500 stands for zero in the data rows.
Some points, each followed by its number:
tensor([578, 582, 561, 586, 598, 577, 668, 570, 580, 580, 567, 567, 578,
        577, 560, 585, 573, 588, 542, 568, 604, 574, 562, 567, 576, 564,
        574, 570, 549, 593, 576, 588, 574, 572, 567, 572, 561, 559, 560,
        574, 559, 572, 548, 585, 590, 585, 583, 599, 558, 559, 539, 586,
        565, 560, 558, 562, 577, 592, 563, 565, 583, 582, 561, 567]) 0
tensor([598, 604, 599, 679, 708, 582, 701, 627, 642, 613, 600, 575, 671,
        632, 645, 654, 590, 601, 583, 601, 624, 623, 571, 611, 594, 660,
        637, 604, 647, 663, 645, 705, 605, 640, 597, 600, 566, 627, 613,
        593, 621, 609, 609, 596, 620, 596, 596, 610, 600, 570, 623, 608,
        589, 588, 603, 610, 592, 698, 559, 642, 665, 605, 598, 590]) 1
tensor([581, 583, 578, 595, 583, 548, 593, 587, 590, 566, 578, 563, 562,
        575, 550, 569, 561, 599, 540, 567, 581, 603, 546, 583, 596, 566,
        597, 565, 572, 561, 558, 571, 573, 576, 563, 561, 549, 610, 591,
        567, 573, 581, 551, 569, 569, 561, 575, 579, 564, 548, 557, 571,
        562, 556, 582, 565, 586, 587, 543, 582, 586, 561, 556, 561]) 2
tensor([574, 584, 571, 613, 580, 553, 605, 561, 588, 576, 581, 576, 583,
        611, 561, 603, 580, 588, 581, 568, 576, 599, 562, 584, 596, 585,
        593, 590, 597, 604, 575, 583, 582, 592, 582, 584, 556, 593, 571,
        574, 572, 576, 559, 572, 595, 566, 583, 583, 570, 562, 603, 594,
        593, 563, 571, 563, 579, 623, 563, 596, 611, 563, 562, 577]) 3
tensor([588, 579, 584, 597, 623, 575, 640, 564, 608, 610, 582, 580, 617,
        635, 631, 664, 580, 604, 595, 590, 583, 611, 587, 595, 598, 624,
        618, 608, 608, 603, 585, 606, 576, 592, 601, 579, 580, 611, 593,
        589, 585, 590, 567, 593, 609, 589, 584, 572, 583, 568, 578, 586,
        589, 580, 595, 579, 581, 623, 584, 609, 606, 601, 594, 597]) 4
tensor([565, 564, 559, 575, 561, 538, 558, 552, 559, 567, 587, 562, 554,
        563, 540, 577, 559, 583, 566, 556, 577, 584, 553, 569, 561, 564,
        599, 564, 574, 572, 571, 564, 565, 550, 578, 564, 559, 565, 551,
        572, 564, 572, 544, 575, 586, 567, 573, 565, 561, 556, 557, 575,
        557, 559, 560, 542, 575, 567, 551, 566, 576, 553, 555, 564]) 5
tensor([595, 587, 558, 588, 607, 600, 569, 600, 601, 621, 594, 588, 577,
        602, 597, 659, 592, 595, 559, 589, 584, 578, 575, 593, 587, 600,
        589, 596, 574, 623, 605, 573, 580, 583, 618, 584, 574, 582, 550,
        597, 572, 583, 563, 604, 643, 586, 579, 572, 570, 574, 589, 597,
        579, 585, 597, 541, 584, 660, 596, 615, 577, 587, 594, 575]) 6
tensor([623, 581, 585, 646, 607, 598, 588, 567, 629, 626, 614, 595, 585,
        724, 610, 654, 584, 600, 615, 591, 626, 596, 598, 617, 607, 637,
        611, 618, 597, 639, 597, 624, 580, 612, 606, 598, 595, 615, 608,
        594, 594, 605, 587, 618, 618, 620, 595, 587, 573, 581, 604, 623,
        593, 593, 605, 577, 604, 627, 563, 638, 601, 560, 621, 671]) 7
tensor([605, 592, 595, 679, 594, 602, 615, 605, 620, 624, 612, 591, 589,
        648, 621, 715, 601, 609, 633, 602, 603, 612, 588, 615, 617, 620,
        626, 620, 626, 644, 650, 583, 587, 666, 615, 601, 591, 607, 637,
        607, 615, 576, 605, 594, 618, 597, 581, 590, 600, 583, 610, 637,
        607, 581, 603, 559, 597, 661, 620, 610, 617, 594, 633, 642]) 8
tensor([539, 563, 549, 552, 525, 556, 531, 528, 579, 559, 562, 559, 546,
        546, 530, 543, 560, 547, 544, 563, 549, 546, 546, 559, 562, 535,
        569, 548, 535, 558, 542, 535, 548, 558, 565, 558, 547, 568, 527,
        549, 552, 553, 550, 554, 562, 542, 555, 551, 551, 544, 533, 557,
        555, 549, 559, 521, 560, 537, 547, 543, 560, 553, 555, 546]) 9
tensor([578, 568, 556, 596, 564, 567, 551, 564, 611, 580, 585, 581, 563,
        559, 586, 559, 583, 572, 560, 563, 565, 550, 573, 584, 575, 576,
        576, 600, 574, 586, 601, 548, 566, 568, 586, 566, 564, 558, 560,
        575, 587, 560, 562, 574, 575, 564, 559, 562, 560, 564, 626, 592,
        584, 568, 569, 533, 566, 578, 579, 559, 573, 556, 581, 594]) 10
tensor([600, 578, 568, 629, 603, 602, 571, 629, 629, 571, 610, 580, 588,
        602, 581, 597, 595, 578, 614, 581, 597, 557, 590, 596, 590, 593,
        588, 621, 602, 604, 627, 544, 576, 614, 603, 587, 598, 582, 652,
        585, 601, 572, 625, 595, 604, 564, 560, 568, 606, 574, 626, 593,
        611, 581, 624, 553, 596, 578, 593, 587, 627, 587, 614, 615]) 11
tensor([625, 592, 564, 575, 582, 621, 579, 582, 624, 618, 638, 590, 578,
        596, 559, 619, 596, 565, 612, 576, 583, 587, 576, 603, 577, 575,
        589, 596, 603, 611, 622, 572, 581, 597, 603, 575, 582, 571, 604,
        579, 621, 575, 626, 586, 616, 571, 568, 577, 588, 575, 645, 611,
        599, 586, 595, 534, 587, 624, 637, 575, 628, 594, 634, 633]) 12
tensor([684, 617, 605, 741, 692, 688, 715, 634, 696, 726, 662, 613, 664,
        641, 681, 655, 620, 596, 645, 616, 633, 657, 628, 640, 611, 625,
        646, 665, 651, 647, 759, 593, 593, 780, 645, 582, 634, 634, 884,
        598, 654, 591, 725, 635, 622, 650, 597, 590, 653, 607, 728, 702,
        631, 614, 627, 590, 606, 684, 683, 633, 680, 599, 710, 815]) 13
tensor([554, 550, 539, 556, 530, 559, 548, 526, 575, 552, 581, 561, 552,
        542, 538, 543, 573, 546, 540, 552, 544, 533, 565, 562, 558, 522,
        551, 550, 554, 550, 560, 518, 571, 552, 567, 541, 543, 540, 546,
        563, 566, 544, 551, 549, 565, 544, 548, 546, 552, 551, 540, 553,
        562, 556, 554, 514, 559, 532, 543, 542, 551, 539, 576, 562]) 14
tensor([578, 563, 552, 613, 583, 624, 570, 565, 621, 587, 598, 588, 571,
        569, 560, 556, 593, 570, 577, 580, 570, 554, 613, 592, 569, 622,
        579, 584, 602, 567, 615, 547, 576, 580, 605, 567, 600, 578, 551,
        570, 594, 555, 587, 569, 595, 564, 572, 567, 586, 581, 607, 622,
        591, 587, 594, 541, 586, 567, 596, 590, 610, 568, 603, 580]) 15
tensor([568, 577, 585, 579, 656, 576, 600, 556, 601, 558, 589, 576, 578,
        567, 560, 564, 578, 562, 555, 560, 565, 540, 591, 565, 582, 568,
        562, 566, 566, 607, 585, 564, 586, 593, 583, 568, 565, 558, 534,
        576, 590, 563, 551, 571, 609, 577, 577, 581, 598, 566, 562, 590,
        571, 556, 594, 572, 590, 556, 581, 559, 612, 586, 569, 599]) 16
tensor([614, 590, 628, 622, 754, 615, 621, 625, 592, 597, 602, 582, 592,
        600, 648, 590, 587, 612, 698, 588, 595, 572, 603, 585, 592, 585,
        599, 564, 598, 749, 631, 615, 596, 610, 598, 589, 570, 602, 660,
        591, 610, 590, 594, 606, 660, 633, 583, 590, 628, 577, 611, 652,
        591, 585, 621, 599, 608, 608, 639, 637, 655, 599, 560, 675]) 17
tensor([546, 550, 570, 541, 548, 547, 547, 530, 540, 537, 554, 556, 539,
        533, 533, 526, 552, 561, 540, 552, 543, 521, 554, 549, 555, 539,
        541, 537, 525, 546, 562, 545, 561, 543, 550, 547, 535, 550, 523,
        550, 554, 555, 522, 569, 584, 548, 549, 555, 551, 539, 534, 586,
        543, 555, 566, 528, 567, 522, 549, 549, 562, 551, 529, 553]) 18
tensor([570, 564, 600, 587, 608, 584, 635, 572, 607, 592, 601, 595, 582,
        614, 590, 631, 585, 576, 594, 567, 597, 553, 611, 576, 586, 625,
        577, 567, 568, 631, 621, 579, 594, 644, 595, 588, 571, 584, 592,
        575, 601, 572, 596, 579, 645, 585, 574, 597, 615, 573, 638, 615,
        570, 579, 591, 593, 605, 565, 641, 600, 635, 583, 572, 629]) 19
tensor([535, 549, 547, 531, 538, 546, 535, 529, 531, 537, 550, 561, 537,
        536, 532, 542, 546, 555, 539, 548, 536, 526, 556, 548, 545, 544,
        537, 532, 519, 539, 553, 527, 567, 536, 551, 537, 540, 541, 535,
        548, 547, 546, 548, 547, 586, 547, 546, 566, 556, 547, 531, 551,
        541, 557, 560, 526, 568, 529, 536, 537, 577, 547, 523, 538]) 20
tensor([771, 632, 675, 723, 999, 744, 999, 950, 726, 749, 700, 628, 720,
        818, 812, 735, 644, 639, 922, 627, 700, 660, 718, 652, 680, 886,
        702, 669, 765, 704, 845, 779, 652, 898, 645, 646, 664, 669, 999,
        604, 703, 613, 763, 691, 802, 760, 603, 658, 759, 632, 886, 761,
        646, 636, 694, 782, 647, 916, 851, 777, 908, 663, 753, 894]) 21
tensor([608, 566, 572, 583, 628, 593, 598, 590, 567, 564, 592, 580, 559,
        606, 540, 584, 568, 568, 559, 571, 568, 535, 606, 589, 570, 644,
        569, 555, 547, 564, 606, 557, 594, 583, 570, 556, 563, 566, 590,
        571, 581, 556, 586, 560, 613, 559, 564, 590, 579, 566, 565, 613,
        556, 567, 646, 546, 576, 557, 580, 612, 649, 596, 541, 604]) 22
Which two points above are nearest to each new point by angle? Their numbers follow each, nearest first.
tensor([534, 570, 548, 569, 565, 547, 589, 538, 571, 550, 558, 555, 562,
        566, 544, 578, 566, 575, 524, 552, 558, 546, 544, 553, 578, 533,
        571, 542, 547, 543, 544, 562, 558, 542, 549, 552, 554, 577, 558,
        554, 567, 570, 530, 549, 562, 545, 563, 548, 534, 538, 536, 553,
        583, 546, 548, 539, 560, 562, 527, 582, 556, 543, 534, 523]) 2 3
tensor([571, 571, 571, 537, 547, 578, 534, 538, 558, 550, 582, 570, 548,
        561, 592, 542, 575, 545, 552, 571, 562, 547, 579, 573, 565, 550,
        570, 538, 558, 548, 595, 538, 596, 567, 575, 576, 558, 544, 556,
        556, 572, 580, 577, 553, 588, 557, 564, 569, 573, 582, 574, 550,
        567, 593, 577, 539, 561, 538, 584, 575, 622, 558, 557, 560]) 20 14
tensor([580, 554, 611, 586, 571, 579, 557, 591, 551, 573, 561, 583, 560,
        559, 569, 560, 579, 571, 583, 576, 585, 598, 582, 564, 580, 632,
        578, 584, 582, 585, 584, 604, 572, 597, 586, 590, 585, 576, 566,
        573, 574, 573, 571, 596, 575, 580, 577, 578, 582, 602, 566, 563,
        573, 587, 577, 626, 573, 602, 609, 582, 543, 582, 600, 608]) 5 4
tensor([791, 661, 646, 743, 858, 702, 876, 929, 773, 691, 700, 643, 791,
        896, 896, 853, 627, 675, 811, 661, 664, 823, 644, 678, 697, 878,
        729, 743, 868, 854, 698, 845, 622, 893, 672, 640, 711, 761, 862,
        642, 745, 652, 684, 684, 658, 705, 626, 639, 711, 637, 823, 749,
        688, 625, 692, 649, 647, 865, 645, 795, 727, 674, 669, 663]) 1 4
tensor([595, 592, 591, 597, 638, 586, 591, 594, 585, 610, 580, 576, 586,
        599, 633, 591, 578, 590, 684, 574, 578, 593, 592, 582, 580, 594,
        575, 596, 581, 600, 577, 600, 573, 602, 609, 595, 596, 573, 567,
        577, 618, 588, 590, 597, 590, 570, 598, 584, 594, 573, 629, 618,
        601, 575, 601, 568, 592, 579, 614, 579, 572, 568, 584, 612]) 10 4
tensor([588, 555, 556, 560, 598, 570, 557, 598, 573, 570, 573, 568, 545,
        569, 529, 548, 556, 558, 552, 577, 561, 556, 575, 565, 564, 561,
        557, 556, 546, 554, 568, 555, 570, 558, 564, 569, 559, 555, 573,
        573, 560, 561, 578, 556, 550, 549, 564, 574, 576, 554, 568, 564,
        565, 563, 560, 580, 574, 531, 555, 555, 578, 564, 563, 575]) 11 16
tensor([536, 560, 554, 525, 527, 530, 530, 527, 539, 526, 547, 546, 546,
        546, 543, 536, 562, 538, 533, 549, 541, 525, 552, 535, 545, 529,
        530, 534, 536, 568, 531, 539, 552, 530, 544, 551, 548, 547, 520,
        545, 540, 548, 533, 569, 538, 576, 565, 540, 543, 552, 526, 535,
        558, 557, 541, 538, 571, 537, 523, 530, 532, 533, 542, 556]) 9 5
tensor([590, 572, 574, 596, 581, 569, 585, 580, 575, 571, 555, 583, 567,
        567, 604, 552, 577, 564, 562, 562, 567, 551, 601, 577, 580, 590,
        569, 582, 570, 580, 558, 567, 564, 574, 574, 575, 555, 571, 556,
        565, 576, 596, 574, 601, 569, 562, 580, 571, 566, 575, 560, 567,
        571, 566, 597, 610, 576, 594, 566, 574, 623, 560, 557, 568]) 3 4
tensor([615, 597, 642, 629, 628, 608, 621, 773, 571, 648, 589, 601, 607,
        621, 723, 643, 598, 619, 703, 597, 682, 725, 622, 588, 616, 709,
        595, 600, 748, 683, 614, 638, 603, 611, 603, 640, 624, 623, 580,
        611, 610, 617, 662, 623, 584, 613, 614, 631, 650, 630, 731, 609,
        625, 631, 598, 819, 606, 643, 657, 660, 578, 597, 663, 719]) 4 3
tensor([675, 613, 606, 560, 795, 650, 554, 682, 656, 589, 630, 602, 584,
        701, 641, 558, 575, 560, 618, 573, 569, 587, 649, 617, 604, 597,
        605, 582, 575, 582, 645, 565, 596, 762, 572, 570, 584, 606, 600,
        591, 622, 593, 620, 578, 639, 622, 613, 584, 596, 611, 620, 622,
        586, 575, 630, 554, 598, 621, 673, 623, 899, 628, 594, 671]) 22 16
tensor([617, 609, 640, 677, 631, 667, 623, 679, 603, 668, 587, 601, 662,
        609, 720, 705, 619, 620, 630, 601, 629, 747, 607, 610, 635, 828,
        629, 656, 674, 662, 624, 690, 600, 694, 616, 642, 678, 644, 623,
        619, 652, 606, 607, 647, 585, 647, 617, 607, 635, 658, 806, 680,
        612, 666, 613, 903, 602, 682, 656, 702, 598, 620, 706, 667]) 4 3
tensor([552, 629, 574, 592, 536, 580, 589, 550, 585, 580, 564, 586, 587,
        620, 596, 567, 574, 603, 553, 594, 568, 619, 552, 577, 697, 594,
        583, 604, 563, 615, 546, 632, 564, 546, 581, 587, 613, 668, 594,
        589, 558, 589, 560, 566, 574, 555, 604, 569, 555, 576, 589, 592,
        667, 569, 551, 572, 577, 713, 521, 750, 529, 595, 555, 554]) 3 2
tensor([552, 551, 553, 553, 532, 547, 545, 535, 547, 553, 547, 557, 544,
        550, 537, 539, 557, 557, 564, 557, 571, 554, 550, 559, 547, 556,
        550, 549, 535, 542, 541, 542, 570, 535, 561, 556, 552, 556, 533,
        565, 552, 561, 559, 557, 561, 562, 561, 562, 552, 564, 539, 561,
        554, 565, 564, 553, 556, 564, 552, 543, 541, 552, 562, 569]) 5 9
tensor([535, 566, 566, 567, 557, 555, 550, 540, 570, 549, 553, 568, 589,
        555, 535, 590, 554, 570, 533, 563, 576, 578, 552, 564, 549, 529,
        561, 557, 549, 552, 541, 546, 561, 547, 566, 565, 566, 569, 564,
        565, 547, 572, 544, 540, 563, 566, 569, 571, 558, 553, 542, 533,
        581, 568, 549, 567, 547, 528, 546, 551, 556, 552, 549, 537]) 5 2
tensor([618, 599, 620, 618, 762, 633, 664, 608, 648, 630, 600, 602, 671,
        670, 626, 701, 602, 594, 611, 632, 605, 667, 596, 603, 595, 620,
        606, 616, 710, 637, 720, 618, 582, 710, 598, 616, 616, 638, 669,
        596, 608, 601, 650, 596, 631, 609, 617, 608, 633, 606, 591, 561,
        601, 588, 604, 746, 576, 608, 654, 703, 647, 610, 660, 613]) 4 1
tensor([557, 579, 566, 620, 585, 551, 568, 657, 571, 571, 570, 571, 596,
        578, 554, 596, 560, 601, 645, 572, 601, 588, 565, 571, 574, 584,
        603, 574, 600, 549, 553, 580, 565, 555, 564, 598, 589, 573, 557,
        580, 566, 595, 610, 572, 545, 591, 564, 580, 567, 579, 586, 575,
        577, 582, 548, 602, 567, 573, 588, 548, 556, 573, 606, 556]) 5 3
tensor([547, 574, 578, 560, 588, 550, 544, 559, 561, 536, 558, 567, 600,
        579, 538, 544, 574, 550, 556, 570, 548, 571, 568, 552, 564, 535,
        554, 552, 555, 616, 578, 583, 575, 554, 570, 571, 573, 597, 543,
        575, 561, 549, 557, 584, 573, 577, 585, 570, 570, 555, 560, 543,
        578, 569, 554, 597, 573, 543, 560, 537, 562, 570, 532, 563]) 16 5
tensor([624, 603, 606, 609, 667, 638, 739, 754, 711, 637, 621, 587, 670,
        614, 581, 686, 582, 600, 608, 613, 585, 614, 621, 638, 609, 663,
        608, 641, 599, 640, 640, 664, 590, 710, 609, 582, 614, 612, 712,
        583, 618, 590, 671, 611, 625, 632, 588, 593, 622, 605, 627, 632,
        616, 592, 615, 590, 597, 609, 640, 600, 656, 653, 642, 633]) 11 19
tensor([547, 564, 566, 546, 578, 555, 559, 561, 566, 552, 560, 566, 584,
        558, 545, 548, 572, 556, 539, 559, 559, 560, 562, 567, 569, 563,
        550, 552, 567, 619, 573, 561, 567, 557, 561, 565, 572, 595, 554,
        564, 583, 552, 554, 561, 556, 572, 577, 567, 558, 563, 558, 553,
        582, 561, 562, 540, 568, 536, 574, 542, 550, 566, 543, 567]) 16 9
tensor([572, 587, 589, 562, 567, 584, 590, 564, 605, 586, 581, 583, 568,
        582, 581, 564, 585, 573, 565, 588, 583, 569, 590, 605, 593, 579,
        579, 587, 583, 590, 574, 564, 579, 573, 588, 570, 573, 582, 579,
        566, 578, 594, 597, 580, 590, 566, 575, 571, 574, 585, 569, 596,
        594, 573, 607, 546, 579, 600, 582, 609, 569, 580, 585, 575]) 9 10
tensor([571, 588, 570, 561, 589, 569, 562, 604, 579, 557, 566, 571, 612,
        622, 599, 601, 584, 570, 593, 575, 568, 569, 582, 555, 569, 566,
        575, 594, 623, 637, 578, 621, 583, 550, 564, 594, 563, 593, 586,
        588, 596, 575, 586, 632, 585, 626, 595, 581, 600, 588, 557, 566,
        603, 584, 583, 682, 589, 605, 555, 566, 578, 570, 565, 615]) 4 3
tensor([549, 557, 550, 562, 529, 543, 534, 574, 549, 550, 553, 564, 557,
        551, 524, 548, 561, 568, 573, 553, 559, 571, 554, 569, 561, 574,
        551, 553, 570, 538, 538, 541, 553, 539, 548, 569, 559, 554, 529,
        568, 563, 564, 564, 552, 526, 547, 561, 570, 552, 561, 557, 557,
        562, 570, 551, 568, 564, 559, 549, 539, 526, 557, 565, 546]) 5 3
tensor([553, 574, 563, 544, 584, 559, 565, 550, 562, 571, 571, 576, 588,
        615, 574, 607, 569, 583, 657, 574, 576, 609, 576, 564, 585, 572,
        580, 605, 624, 555, 552, 586, 554, 557, 578, 576, 566, 567, 592,
        579, 574, 594, 557, 591, 551, 563, 589, 568, 573, 561, 583, 556,
        563, 573, 546, 616, 569, 583, 581, 572, 566, 566, 579, 582]) 4 3
tensor([583, 590, 580, 625, 565, 594, 590, 585, 565, 594, 573, 571, 574,
        551, 644, 586, 574, 587, 545, 569, 569, 567, 596, 554, 562, 622,
        588, 578, 558, 557, 548, 547, 595, 558, 570, 565, 620, 564, 617,
        593, 601, 575, 599, 558, 547, 616, 576, 563, 576, 607, 563, 620,
        560, 581, 585, 651, 573, 580, 612, 605, 546, 596, 584, 625]) 4 10
tensor([543, 549, 549, 535, 530, 542, 519, 521, 537, 546, 544, 557, 528,
        533, 537, 520, 543, 547, 533, 550, 548, 531, 549, 548, 542, 523,
        538, 552, 527, 546, 533, 532, 545, 541, 557, 542, 541, 543, 517,
        545, 539, 549, 533, 555, 559, 534, 549, 542, 535, 544, 524, 540,
        546, 552, 552, 529, 554, 528, 532, 530, 535, 538, 542, 543]) 9 18
tensor([558, 566, 574, 581, 615, 544, 552, 566, 560, 570, 551, 575, 566,
        570, 617, 646, 558, 605, 640, 582, 588, 639, 558, 580, 585, 587,
        578, 579, 669, 593, 564, 610, 574, 567, 562, 582, 585, 564, 580,
        593, 554, 605, 576, 598, 557, 585, 593, 593, 577, 595, 579, 588,
        575, 564, 567, 618, 573, 615, 587, 575, 562, 569, 596, 575]) 4 5
tensor([698, 627, 705, 603, 655, 701, 746, 795, 673, 708, 654, 616, 664,
        656, 891, 678, 620, 572, 779, 639, 653, 592, 653, 620, 619, 822,
        708, 658, 731, 628, 801, 656, 652, 759, 635, 616, 621, 626, 869,
        615, 674, 617, 801, 604, 729, 722, 631, 619, 704, 684, 788, 633,
        683, 663, 687, 624, 600, 646, 864, 820, 821, 623, 694, 699]) 21 19
tensor([581, 584, 608, 568, 579, 594, 579, 625, 590, 599, 578, 570, 576,
        568, 600, 602, 599, 597, 580, 575, 584, 590, 596, 561, 564, 582,
        595, 561, 612, 565, 573, 573, 576, 637, 578, 586, 628, 583, 581,
        583, 585, 574, 601, 576, 567, 589, 592, 580, 616, 611, 601, 578,
        566, 607, 583, 637, 576, 571, 630, 584, 556, 595, 622, 613]) 19 11
tensor([577, 600, 607, 588, 576, 618, 635, 620, 601, 604, 587, 596, 615,
        583, 611, 664, 595, 608, 581, 598, 595, 657, 582, 586, 594, 583,
        583, 599, 598, 619, 624, 608, 575, 624, 573, 608, 616, 639, 639,
        597, 595, 601, 613, 584, 590, 610, 588, 593, 609, 576, 621, 577,
        620, 582, 591, 677, 583, 560, 577, 601, 601, 576, 592, 591]) 4 2
tensor([596, 615, 597, 568, 821, 662, 705, 611, 655, 616, 597, 602, 602,
        627, 616, 798, 601, 593, 629, 606, 585, 605, 706, 589, 609, 636,
        575, 636, 679, 641, 607, 629, 595, 725, 600, 573, 621, 604, 769,
        569, 604, 617, 605, 591, 655, 601, 572, 595, 618, 582, 641, 592,
        590, 593, 608, 710, 596, 576, 686, 585, 735, 613, 600, 595]) 19 21
tensor([547, 549, 540, 559, 540, 537, 540, 552, 536, 549, 544, 560, 538,
        550, 526, 544, 559, 558, 560, 559, 558, 572, 542, 550, 562, 567,
        536, 553, 555, 537, 538, 559, 557, 524, 554, 565, 567, 543, 531,
        560, 543, 575, 539, 561, 536, 549, 559, 566, 547, 564, 542, 545,
        559, 567, 552, 582, 554, 550, 555, 546, 532, 554, 561, 543]) 5 3
tensor([558, 546, 567, 543, 528, 540, 531, 529, 542, 536, 543, 550, 534,
        529, 544, 520, 556, 544, 544, 551, 547, 539, 553, 545, 557, 536,
        547, 547, 532, 546, 542, 537, 551, 531, 561, 545, 545, 538, 517,
        557, 543, 550, 537, 555, 544, 547, 559, 550, 551, 558, 541, 539,
        545, 562, 540, 533, 559, 538, 554, 555, 545, 550, 546, 535]) 9 18
tensor([529, 559, 540, 558, 524, 533, 541, 552, 538, 537, 545, 553, 546,
        523, 535, 537, 550, 568, 550, 557, 560, 567, 538, 553, 548, 530,
        547, 549, 547, 531, 542, 543, 554, 525, 545, 557, 551, 539, 531,
        569, 531, 563, 551, 537, 531, 549, 551, 564, 542, 552, 542, 542,
        555, 560, 541, 563, 545, 532, 537, 536, 532, 572, 539, 524]) 5 2
tensor([559, 564, 552, 545, 563, 602, 571, 537, 582, 561, 552, 568, 543,
        552, 536, 570, 565, 572, 531, 566, 555, 551, 613, 555, 564, 572,
        540, 572, 554, 574, 568, 582, 561, 566, 574, 555, 554, 557, 554,
        546, 556, 593, 538, 557, 583, 549, 561, 562, 570, 551, 532, 560,
        550, 550, 582, 574, 575, 539, 563, 529, 605, 569, 551, 573]) 16 20
tensor([555, 558, 572, 546, 524, 541, 525, 554, 546, 554, 541, 561, 545,
        533, 549, 535, 563, 559, 544, 561, 534, 568, 545, 547, 547, 557,
        538, 539, 545, 532, 530, 565, 561, 521, 549, 564, 564, 551, 526,
        552, 547, 562, 544, 549, 543, 544, 556, 551, 567, 557, 541, 556,
        561, 565, 540, 589, 551, 550, 539, 550, 537, 551, 539, 538]) 5 9
tensor([595, 582, 566, 578, 604, 587, 583, 564, 578, 593, 582, 589, 582,
        590, 602, 576, 574, 568, 602, 586, 587, 572, 588, 568, 578, 615,
        588, 594, 572, 614, 577, 579, 577, 566, 570, 572, 574, 593, 578,
        581, 590, 577, 613, 591, 607, 581, 583, 576, 572, 579, 606, 587,
        578, 577, 588, 587, 581, 592, 596, 567, 602, 591, 590, 586]) 4 10
tensor([567, 554, 581, 563, 527, 545, 532, 534, 534, 550, 549, 561, 547,
        543, 545, 536, 563, 573, 557, 556, 573, 546, 564, 549, 550, 569,
        550, 549, 538, 561, 536, 555, 564, 534, 565, 563, 574, 538, 531,
        577, 549, 563, 558, 580, 557, 548, 565, 556, 556, 568, 547, 552,
        558, 564, 582, 569, 567, 560, 560, 571, 544, 554, 559, 548]) 5 9
tensor([569, 579, 564, 560, 549, 567, 573, 601, 561, 569, 574, 574, 575,
        555, 581, 549, 565, 554, 566, 584, 562, 533, 570, 563, 581, 571,
        578, 563, 564, 569, 575, 563, 576, 568, 563, 577, 565, 565, 547,
        561, 577, 570, 552, 569, 586, 593, 569, 565, 566, 566, 578, 571,
        568, 559, 575, 584, 573, 553, 572, 557, 560, 571, 563, 576]) 10 5
tensor([572, 570, 566, 565, 627, 597, 622, 562, 609, 572, 558, 583, 553,
        570, 581, 609, 585, 559, 595, 595, 554, 550, 595, 576, 581, 583,
        558, 570, 565, 566, 594, 560, 581, 610, 578, 559, 565, 568, 638,
        559, 571, 576, 568, 572, 615, 559, 565, 581, 594, 568, 566, 564,
        576, 579, 571, 590, 579, 543, 599, 589, 634, 587, 554, 564]) 19 16
tensor([648, 590, 611, 600, 653, 614, 731, 626, 630, 627, 622, 606, 665,
        739, 689, 715, 620, 596, 681, 610, 612, 632, 606, 600, 603, 679,
        615, 610, 670, 646, 643, 657, 613, 683, 602, 599, 633, 630, 636,
        600, 672, 581, 624, 609, 612, 618, 594, 599, 641, 606, 629, 614,
        620, 603, 619, 672, 597, 643, 634, 619, 670, 631, 623, 679]) 4 8
tensor([556, 565, 562, 535, 562, 571, 559, 530, 573, 557, 570, 581, 577,
        573, 556, 577, 575, 556, 593, 571, 551, 547, 600, 583, 567, 543,
        565, 555, 553, 554, 565, 545, 581, 580, 559, 560, 557, 555, 561,
        555, 558, 560, 557, 549, 597, 559, 552, 561, 573, 567, 543, 546,
        575, 579, 561, 546, 575, 529, 586, 578, 614, 570, 547, 571]) 20 19
tensor([567, 590, 560, 646, 624, 574, 833, 595, 611, 576, 589, 566, 608,
        617, 623, 690, 579, 608, 544, 570, 588, 639, 553, 588, 591, 568,
        593, 584, 565, 581, 676, 622, 597, 601, 574, 579, 561, 578, 579,
        590, 574, 601, 583, 612, 614, 589, 582, 601, 560, 563, 550, 554,
        579, 560, 572, 567, 580, 629, 575, 624, 683, 612, 558, 557]) 0 1
tensor([594, 568, 581, 549, 538, 576, 553, 555, 559, 570, 568, 571, 552,
        547, 560, 531, 569, 551, 565, 566, 570, 539, 581, 564, 565, 545,
        574, 552, 559, 541, 577, 552, 591, 576, 564, 555, 559, 563, 571,
        561, 572, 561, 586, 548, 582, 580, 572, 567, 576, 590, 580, 550,
        584, 581, 568, 533, 573, 533, 618, 556, 568, 569, 554, 579]) 14 12
tensor([552, 546, 559, 559, 557, 520, 521, 530, 533, 540, 541, 558, 534,
        557, 542, 563, 554, 583, 562, 562, 558, 572, 538, 555, 564, 542,
        559, 543, 554, 588, 537, 565, 553, 543, 543, 567, 559, 534, 520,
        572, 532, 577, 536, 556, 555, 561, 577, 564, 545, 562, 525, 550,
        552, 542, 558, 539, 550, 567, 544, 542, 558, 537, 574, 549]) 5 3
tensor([602, 586, 584, 550, 627, 598, 544, 587, 588, 569, 595, 569, 559,
        583, 573, 536, 581, 551, 561, 565, 577, 541, 585, 573, 576, 548,
        586, 558, 557, 547, 612, 559, 584, 579, 549, 548, 555, 554, 584,
        567, 567, 573, 571, 554, 571, 573, 576, 578, 588, 573, 563, 573,
        568, 539, 606, 552, 572, 564, 556, 548, 739, 597, 561, 553]) 22 16
tensor([543, 562, 583, 559, 614, 571, 577, 570, 572, 550, 556, 574, 596,
        541, 538, 569, 562, 572, 553, 583, 553, 596, 553, 567, 557, 529,
        566, 571, 572, 551, 584, 566, 564, 546, 563, 568, 563, 586, 578,
        586, 556, 581, 555, 546, 554, 553, 570, 563, 553, 548, 532, 534,
        578, 556, 560, 563, 545, 536, 555, 560, 548, 570, 561, 526]) 2 4
tensor([574, 576, 644, 606, 581, 633, 554, 580, 574, 571, 611, 585, 561,
        603, 619, 655, 583, 581, 653, 578, 620, 577, 574, 599, 585, 622,
        603, 576, 573, 556, 604, 580, 572, 572, 588, 605, 590, 567, 620,
        589, 594, 595, 605, 590, 566, 585, 580, 598, 574, 593, 632, 608,
        590, 588, 573, 607, 592, 590, 604, 606, 583, 594, 640, 608]) 8 11
tensor([535, 553, 539, 523, 527, 544, 535, 526, 531, 539, 535, 552, 554,
        523, 547, 518, 549, 546, 519, 553, 532, 536, 546, 539, 545, 533,
        536, 531, 553, 532, 531, 527, 554, 521, 542, 549, 556, 540, 518,
        542, 536, 554, 528, 550, 535, 532, 552, 547, 541, 546, 519, 545,
        543, 545, 541, 551, 548, 528, 535, 533, 531, 535, 531, 529]) 9 18
